In the data rows, the value 500 means zero.
Some points, one per row:
395,579,744,409,349,420,611,498,464,401,638,475
810,370,669,346,669,529,396,530,645,735,434,235
540,431,277,589,457,562,320,685,468,656,447,253
438,780,652,321,420,619,219,678,417,925,565,0
453,467,430,540,406,475,609,462,465,422,530,726
528,401,545,532,369,459,685,584,393,258,575,805
513,407,726,482,363,496,528,555,502,572,347,319
436,490,703,463,423,428,458,546,484,428,579,496
651,554,529,411,414,481,382,474,489,377,556,624
473,382,704,360,423,343,647,674,638,727,330,396
511,380,339,660,302,515,643,510,649,421,483,880
482,539,420,611,546,444,367,354,516,391,606,790
820,358,162,703,999,309,332,79,664,778,525,624
394,331,319,422,371,512,248,937,469,723,262,0
479,812,281,457,556,305,298,495,472,757,736,274
743,578,691,375,402,733,367,593,623,316,545,188
497,448,513,269,434,473,503,567,419,353,682,519
447,579,500,658,419,556,515,391,588,569,518,649
493,609,470,836,764,559,524,285,484,482,604,846
421,380,654,359,545,646,669,444,421,566,412,528
613,194,559,428,570,591,766,361,417,534,444,609
657,396,545,381,583,94,435,655,585,378,950,407
474,523,689,319,328,738,332,659,405,745,572,0
419,370,483,720,552,478,590,549,560,730,391,646
564,594,448,459,686,407,517,562,544,479,514,735
289,257,307,498,373,646,374,640,585,797,427,53
330,751,605,161,406,371,317,558,510,264,534,165
319,382,370,752,608,500,331,360,617,683,464,686
550,667,844,175,314,485,554,730,491,410,565,240
432,408,784,146,333,686,707,733,459,587,419,393
464,485,315,712,662,569,326,540,236,668,328,296
349,662,448,596,634,448,571,355,417,328,610,603
503,495,594,557,405,549,651,655,647,329,513,566
696,471,801,391,554,529,391,499,654,654,526,222
587,422,292,568,518,377,294,778,247,577,266,285
Here are 23 more points, each followed by its number:
453,537,264,927,620,553,539,174,539,541,458,804 0
627,610,490,191,242,308,490,669,435,236,523,296 1
672,655,208,824,877,381,193,474,210,519,81,551 2
498,334,715,362,369,622,694,548,268,448,529,654 3
625,608,591,478,322,673,720,632,683,560,357,692 4
352,537,114,543,595,547,510,192,661,423,435,641 5
511,554,605,181,92,337,521,713,582,296,533,517 6
190,768,682,94,247,449,318,596,466,419,284,264 7
450,562,179,628,570,496,526,310,541,346,610,761 8
369,611,429,548,607,496,465,309,466,398,405,463 9
457,418,815,264,485,699,695,511,254,470,504,614 10
563,480,750,255,267,682,683,613,451,498,411,573 11
367,310,47,942,597,660,397,222,703,779,411,452 12
611,412,811,324,519,641,592,426,453,427,558,656 13
473,603,758,318,344,481,582,778,503,384,525,434 14
493,569,296,592,816,404,298,223,502,336,498,847 15
458,727,548,592,699,472,438,424,508,425,521,673 16
350,473,884,304,102,667,671,806,520,677,363,126 17
668,563,584,422,424,363,205,976,318,509,27,141 18
463,513,151,893,746,524,530,310,569,415,492,999 19
461,451,745,358,272,525,535,847,544,511,472,350 20
536,569,553,628,637,513,612,323,412,287,463,743 21
389,216,692,572,608,603,571,548,528,771,494,409 22
Which two of these numbered points are nearest to each point below, looking only along the 3 directions in which the first points spread most? Their numbers follow each, nearest first.
463,601,629,492,438,477,591,648,435,351,373,609 > 13 4
427,543,299,593,339,480,541,414,511,229,577,783 > 21 8
665,441,544,363,267,591,322,999,401,639,222,6 > 18 17
413,363,705,243,342,578,540,658,417,524,383,450 > 20 11
687,318,331,649,913,491,397,267,505,810,645,505 > 2 5
471,567,686,488,412,451,574,587,598,626,428,375 > 20 22
531,387,0,999,641,508,562,91,798,256,475,999 > 19 0
403,234,430,470,384,631,559,331,504,548,548,401 > 22 4
735,518,381,606,742,618,410,240,611,630,552,396 > 9 2
317,609,504,538,670,574,620,290,456,387,594,735 > 21 16
336,619,430,614,658,568,685,332,443,367,628,746 > 21 8
373,702,477,290,401,408,382,531,736,321,456,338 > 1 14
